In the rows, zero is written as 128.
Each path is a new rotation, seen through one point. The rows after it are directions, each followed by how far the rotation turns it, in deg/step (0 if it stays put).
Each turn is a multiple of 5 degrees from 10 to 175, or 0.
Each row of a path follows its step; steps can be skipped.

step 3: [113 131 132 126 137 125 139 120 125 135 124 129 125 129 125 129 129 135
 132 131 131 117 139 124 134 128 127 125 135 125 130 126 126 121 128 126
 124 137 125 136 109 138 132 133 126 127 121 130]
step 4: [114 133 134 123 132 121 130 131 137 136 116 125 123 131 120 127 124 122
 130 132 135 130 128 128 131 121 128 136 120 125 121 126 128 127 123 128
 109 130 136 122 121 136 126 137 121 126 122 131]
step 5: [118 130 138 128 130 134 121 141 124 128 120 123 125 136 127 124 120 124
 131 125 127 136 128 124 126 120 132 126 128 129 113 128 136 126 134 140
 123 131 123 122 134 127 128 134 118 141 124 134]
step 6: [129 123 146 121 124 131 127 135 119 127 113 130 134 125 127 126 130 127
 138 124 132 130 129 129 123 122 141 114 133 130 119 124 129 125 124 128
 137 133 123 126 122 126 129 119 122 131 131 125]
step 7: [127 125 136 128 114 124 114 126 119 123 118 133 129 124 123 118 136 128
 135 121 134 131 123 140 130 124 137 123 128 129 132 131 129 128 126 116
 119 125 134 137 123 129 121 123 132 126 130 132]
step 8: [130 123 135 140 126 123 116 125 113 133 134 138 127 138 132 116 125 135
 124 127 129 129 134 127 127 126 130 124 131 129 134 124 130 121 131 122
 114 124 118 132 132 134 121 131 132 124 129 131]
step 11: [128 141 137 140 129 132 133 126 133 126 124 122 135 128 125 128 122 129
 129 136 122 138 136 131 124 130 135 130 129 125 120 121 138 118 136 131
 120 130 130 117 120 128 118 137 127 124 136 125]
step 15: [111 119 130 132 136 129 120 134 122 129 139 129 123 145 121 128 137 131
 129 125 136 129 131 127 132 130 142 122 133 132 131 133 125 133 125 133
 127 136 130 122 126 133 123 133 130 125 130 136]
Directions:
[128 124 132 128 128 127 127 124 131 130 127 127 129 127 126 128 129 127
 131 128 128 125 127 128 130 131 127 127 129 131 128 129 128 131 123 129
 129 126 132 127 127 129 129 128 130 130 127 126] : 120
[126 132 127 127 129 127 127 127 128 130 127 131 129 128 129 130 129 127
 130 123 125 127 130 127 131 127 127 128 127 128 131 124 126 131 127 128
 125 126 125 129 130 131 128 129 129 127 127 126] : 70
[128 131 128 126 129 127 129 129 129 129 127 126 129 129 126 129 128 133
 128 132 128 126 128 129 131 126 125 131 127 128 124 126 127 129 129 129
 126 132 127 126 127 124 126 131 130 131 127 126] : 55

step 0: [124 123 123 124 121 130 137 135 120 115 133 124 129 143 115 141 124 135
 135 126 129 134 129 134 135 131 123 119 132 111 120 135 132 128 123 120
 135 127 129 133 138 126 125 134 135 124 120 124]
step 1: [139 123 124 121 125 123 132 129 115 119 129 127 138 120 129 129 136 138
 140 127 127 126 122 147 125 136 127 129 133 119 124 130 122 135 130 115
 140 119 132 124 129 135 132 125 124 117 125 121]
step 3: [121 134 116 133 128 105 128 126 125 133 127 131 120 136 114 122 126 125
 131 133 138 128 127 133 126 125 114 123 124 118 122 135 127 129 114 121
 133 128 132 136 135 125 118 126 133 131 125 126]
step 4: [137 121 125 132 133 110 142 125 122 124 138 133 139 135 117 121 127 143
 130 124 128 123 128 135 133 125 124 126 124 124 127 128 128 130 125 121
 129 138 129 126 146 137 130 137 132 121 130 125]
step 12: [132 109 124 133 125 127 143 124 120 116 128 124 130 135 116 130 121 140
 130 126 129 120 121 132 126 131 121 139 119 117 130 125 136 123 119 123
 132 133 128 129 133 142 123 132 129 124 132 126]
step 14: [129 134 122 134 141 115 133 126 116 132 129 127 140 112 126 122 129 118
 128 119 128 122 124 136 128 127 129 129 123 127 131 123 114 131 115 120
 132 118 133 132 130 132 124 114 128 130 132 121]
step 18: [122 127 136 131 131 132 130 137 115 122 128 126 126 119 121 134 120 114
 131 115 128 129 134 133 129 125 121 129 132 122 126 125 136 126 121 125
 138 109 132 146 125 130 123 120 137 132 130 126]
step 19: [135 124 111 136 130 124 136 122 117 122 125 126 127 132 128 125 128 117
 131 125 132 125 119 137 130 125 125 125 134 120 122 121 131 129 124 114
 129 125 127 139 128 133 121 121 137 142 112 120]
Directions:
[128 129 127 126 129 128 126 127 127 131 130 130 126 127 128 131 128 134
 126 128 130 127 128 129 127 131 131 129 125 127 129 129 127 127 124 127
 127 129 130 129 128 129 124 128 126 127 128 126] : 35
[125 127 128 130 123 128 127 127 127 129 129 126 128 125 129 127 127 130
 125 129 128 125 129 128 124 129 125 131 130 126 126 127 129 129 128 128
 129 125 129 129 125 128 128 133 127 127 128 129] : 70
[126 127 126 127 126 126 131 132 127 130 128 130 129 130 132 129 127 129
 127 130 127 126 124 126 130 128 129 129 130 129 129 126 131 128 127 129
 133 130 126 126 132 128 127 130 128 127 127 127] : 90
[133 132 129 127 127 126 130 131 130 130 130 130 129 131 128 125 128 129
 127 128 128 128 133 127 126 129 126 127 126 127 131 125 127 127 129 128
 129 128 127 128 127 125 125 129 131 127 130 129] : 60
[130 130 129 127 129 128 128 126 124 129 129 127 131 127 127 132 130 129
 128 129 125 129 130 129 129 126 132 126 130 128 131 128 130 130 127 128
 129 122 128 127 128 127 130 131 129 129 132 127] : 85
[131 126 126 127 128 132 128 130 127 128 126 129 126 126 126 130 131 129
 125 130 129 130 127 131 126 126 126 131 128 129 129 128 128 133 129 127
 130 132 128 125 126 129 130 127 130 127 129 129] : 95

step 0: [111 132 128 125 138 125 142 131 130 130 121 132 140 127 128 131 135 137
 130 121 134 132 133 137 118 122 129 119 143 117 123 128 131 135 124 133
 129 124 121 129 123 131 131 122 140 137 129 125]
step 4: [139 125 116 125 136 129 127 142 131 131 136 127 132 119 112 133 129 124
 126 140 136 125 130 132 120 126 125 129 131 132 136 131 124 127 133 139
 141 135 130 120 124 140 138 129 118 133 126 125]
step 5: [129 119 117 139 125 128 136 125 133 140 132 140 124 130 126 123 135 129
 119 121 131 128 126 130 138 131 135 116 134 117 117 125 113 120 129 118
 138 122 133 131 126 135 136 129 124 131 131 122]
step 9: [129 128 116 126 137 138 124 123 122 122 131 141 137 129 128 129 120 137
 131 124 129 122 137 123 126 137 110 135 123 128 129 138 125 113 129 128
 130 121 119 132 122 126 121 120 119 134 124 126]
step 10: [120 120 122 142 124 127 124 130 119 133 125 123 122 136 120 131 131 122
 121 124 122 120 122 133 131 121 127 132 140 128 132 140 130 123 140 134
 119 109 122 133 126 133 127 130 131 127 118 130]
step 17: [120 139 136 117 133 127 133 125 127 132 130 137 130 124 128 129 131 123
 141 138 118 118 130 133 131 124 127 128 130 131 116 154 128 120 129 124
 123 135 133 123 122 134 131 130 131 126 131 124]
step 18: [128 136 131 128 143 124 140 127 142 130 128 135 134 131 124 127 125 133
 118 131 131 123 129 138 125 128 136 141 132 116 125 125 132 140 128 138
 125 124 121 132 121 142 132 125 127 121 117 130]
step 19: [121 130 121 130 129 125 138 130 144 143 135 114 136 122 121 128 130 128
 137 133 122 124 117 135 119 140 128 124 125 135 121 135 120 122 122 130
 135 124 132 134 123 128 120 135 119 130 129 125]
Directions:
[129 128 128 126 128 129 127 130 131 129 131 128 130 126 129 128 125 124
 128 129 129 131 130 129 131 130 129 127 129 129 128 127 126 125 131 125
 129 126 128 131 127 128 127 126 130 125 123 129] : 25
[124 128 128 129 128 125 128 129 127 123 134 127 128 129 128 130 126 127
 131 131 128 131 128 128 130 128 128 128 130 128 130 130 126 131 130 129
 126 130 129 126 128 128 128 130 125 128 128 127] : 160
[131 129 128 124 128 126 129 129 128 127 128 127 127 129 128 126 128 129
 129 132 130 127 129 123 125 129 127 125 127 129 127 130 129 123 130 130
 127 128 128 130 129 128 127 131 126 128 129 129] : 140
[123 130 128 126 125 131 127 132 125 127 128 128 129 126 126 126 130 129
 128 125 129 129 126 130 128 129 127 127 123 126 126 130 125 127 126 127
 129 130 127 126 128 129 127 130 127 124 128 129] : 175
[132 131 127 128 128 131 128 127 128 125 127 129 127 125 125 128 132 127
 128 129 129 130 126 128 128 127 131 130 130 127 127 130 130 130 133 126
 129 127 128 128 126 126 129 130 128 126 130 124] : 110

step 1: [121 131 135 130 126 125 123 122 124 128 120 134 129 121 136 119 126 128
 131 131 129 131 123 132 134 138 128 128 123 119 111 131 139 136 136 134
 128 129 130 124 126 123 122 127 120 112 127 127]
step 5: [137 126 122 130 133 125 118 138 127 122 133 129 128 119 131 128 120 132
 125 130 130 128 126 136 126 138 123 133 133 123 126 123 129 122 128 117
 125 125 132 131 132 131 114 146 121 120 120 124]
step 6: [115 134 133 127 129 129 137 135 137 131 134 139 122 122 126 131 129 141
 129 124 128 135 130 121 130 126 123 132 115 129 128 122 124 138 132 130
 135 128 132 129 114 121 131 130 120 124 134 123]
step 8: [134 116 121 132 134 124 129 125 122 144 123 124 132 120 131 123 131 134
 125 136 122 138 128 128 132 123 118 129 139 130 130 122 128 125 129 130
 136 127 138 141 128 133 126 134 125 121 128 124]
step 16: [131 130 133 126 137 130 126 131 122 126 134 135 119 129 113 125 127 135
 132 122 122 135 125 132 131 121 123 124 131 121 134 130 130 137 131 119
 140 140 132 114 128 130 128 129 121 125 136 126]
step 17: [123 131 125 136 129 130 131 129 129 139 121 131 125 119 143 133 129 123
 125 128 124 134 132 133 129 139 122 124 135 133 116 123 134 122 138 125
 135 134 125 133 134 133 134 131 124 115 127 129]
step 19: [119 135 132 117 138 121 130 140 116 133 133 123 134 127 123 126 120 130
 117 124 123 127 123 136 129 136 129 130 130 131 126 131 127 127 122 126
 137 122 130 122 124 126 122 120 123 122 138 120]
step 21: [131 132 126 141 123 129 121 135 127 135 127 126 128 121 121 133 131 123
 130 126 136 134 120 134 127 121 133 133 128 116 119 132 130 135 129 122
 134 132 124 135 123 136 114 139 123 123 125 120]
Directions:
[126 125 131 128 128 131 131 128 130 130 129 127 124 127 126 127 129 127
 128 127 128 129 128 128 126 125 130 128 131 129 125 130 125 131 130 126
 128 130 130 127 129 133 128 126 128 129 126 128] : 80
[126 129 128 126 130 129 131 129 128 125 130 126 129 125 127 127 128 126
 127 126 126 126 127 125 130 126 129 130 126 126 131 125 130 130 127 125
 129 128 123 130 125 130 127 127 128 128 129 128] : 115
[128 126 128 131 124 127 129 130 127 129 132 128 130 126 128 134 129 131
 127 130 128 127 128 129 130 128 130 130 125 128 130 128 126 128 127 129
 128 130 130 132 129 130 126 128 127 130 127 127] : 115
[129 127 129 130 124 129 131 125 128 129 129 124 129 127 130 128 127 126
 129 128 129 128 130 127 128 129 126 129 126 128 127 129 133 127 130 127
 133 130 127 125 131 126 129 126 128 129 127 129] : 110

step 1: [125 127 131 124 131 144 124 130 127 126 118 117 132 135 134 125 124 111
 135 136 133 138 120 118 124 130 122 130 140 130 135 125 125 121 129 125
 132 136 131 136 133 130 127 122 127 121 131 128]
step 2: [124 124 127 128 123 133 136 126 116 131 128 127 117 136 137 135 140 123
 125 139 122 132 138 138 134 126 133 136 130 120 124 118 123 135 130 129
 142 125 127 127 116 135 126 130 126 126 128 126]
step 4: [119 132 131 136 135 137 125 132 137 140 123 129 130 122 133 131 121 115
 127 140 130 131 126 122 131 119 121 134 137 130 128 117 125 129 124 132
 121 124 124 128 129 146 130 127 133 120 130 131]
step 8: [130 119 123 126 117 127 130 136 136 132 130 132 130 133 131 136 131 130
 127 131 127 117 112 129 131 116 135 125 125 138 134 129 121 129 143 128
 125 128 136 139 132 133 132 121 124 119 128 124]
step 14: [131 139 131 133 132 139 118 130 120 133 118 123 123 135 132 129 130 114
 126 126 133 135 128 130 109 121 134 134 130 133 127 127 122 131 131 121
 137 136 137 130 131 129 128 133 133 128 133 123]
step 15: [115 125 132 126 124 132 126 126 120 130 139 135 121 133 122 120 135 129
 126 139 133 126 126 140 132 119 127 125 131 122 127 119 124 126 124 133
 131 132 131 125 110 132 136 135 123 119 124 120]
step 18: [128 126 123 130 115 138 130 122 120 124 129 135 119 133 136 121 143 130
 131 135 124 118 140 136 126 120 126 124 124 119 130 122 119 135 127 131
 134 129 135 132 125 136 122 121 120 126 127 130]
step 22: [128 130 123 126 132 129 125 131 117 134 120 126 114 131 137 120 122 126
 114 127 128 127 132 118 131 120 126 128 121 135 133 127 132 138 115 134
 122 128 121 133 124 136 136 131 138 120 131 134]
Directions:
[128 127 121 128 129 128 127 129 128 129 133 127 128 129 129 131 128 130
 128 128 129 128 127 128 124 127 124 126 127 129 128 127 128 127 128 126
 129 128 127 129 127 127 127 126 123 130 126 129] : 140
[126 128 130 128 130 127 128 129 127 127 128 128 128 128 126 127 128 125
 127 135 131 131 129 129 126 127 126 124 129 129 126 128 130 130 126 130
 127 130 126 129 131 126 126 127 128 128 131 128] : 135
[127 132 127 129 131 131 128 126 127 124 129 128 129 132 130 126 125 128
 128 127 124 126 127 128 128 132 126 126 129 129 129 131 130 130 128 131
 124 127 126 128 125 129 127 128 127 126 128 128] : 65
[126 126 128 128 129 126 128 130 128 128 128 128 129 128 131 130 133 131
 131 129 126 127 131 130 129 130 129 127 128 130 128 124 126 128 126 130
 125 131 127 125 125 126 129 129 131 128 126 127] : 140

step 0: [124 133 122 137 128 122 119 124 122 124 134 123 122 126 120 127 135 136
 126 133 124 131 135 141 133 132 134 135 124 125 135 127 135 130 134 124
 122 135 136 115 130 130 122 141 115 124 126 118]
step 1: [131 133 133 136 125 128 115 123 133 129 120 115 119 126 126 117 130 133
 130 120 117 138 124 128 136 129 137 134 135 131 132 133 115 126 135 140
 128 121 133 129 127 131 135 135 123 136 129 129]
step 2: [123 141 125 124 120 131 121 128 130 116 129 126 126 128 126 134 133 136
 119 114 136 132 136 138 134 125 130 131 121 116 128 128 120 118 123 130
 124 123 138 128 116 131 123 127 129 137 135 129]
step 4: [118 135 127 133 115 125 117 129 122 127 124 115 132 129 120 129 132 132
 129 125 124 138 123 132 132 131 132 139 136 139 126 131 129 125 138 134
 123 131 132 111 132 133 124 137 128 134 131 124]
step 6: [129 132 130 139 130 135 121 131 142 119 122 122 123 126 120 136 143 136
 121 124 131 123 123 138 128 120 129 133 124 121 123 131 125 121 127 122
 130 139 133 124 127 139 126 125 128 133 139 136]
step 11: [122 132 121 124 125 124 125 139 139 122 134 125 118 139 134 128 131 138
 136 122 129 128 128 123 132 133 133 130 127 123 114 125 133 135 140 135
 128 126 131 115 124 134 131 139 125 128 138 132]
step 12: [126 139 130 133 126 114 135 134 119 129 126 124 123 129 121 124 142 139
 133 121 122 136 123 129 133 138 134 131 138 121 128 132 136 118 132 124
 116 130 130 124 130 137 125 120 126 129 131 126]
step 17: [121 141 126 119 121 126 128 126 121 125 129 120 116 122 126 142 127 135
 124 119 131 127 129 132 136 121 133 139 126 123 129 122 116 124 131 137
 129 125 133 119 122 139 136 126 129 132 119 125]
Directions:
[127 127 131 127 126 130 126 128 128 130 129 128 127 132 128 127 126 128
 130 129 127 128 129 126 130 131 124 130 131 126 131 130 128 125 132 125
 126 130 128 125 128 127 128 129 127 124 128 128] : 95
[131 129 129 129 129 133 126 126 132 126 132 130 128 128 129 127 130 128
 129 129 129 128 127 129 129 127 131 130 127 127 128 130 125 126 128 130
 128 126 127 131 128 126 125 128 128 127 130 132] : 85
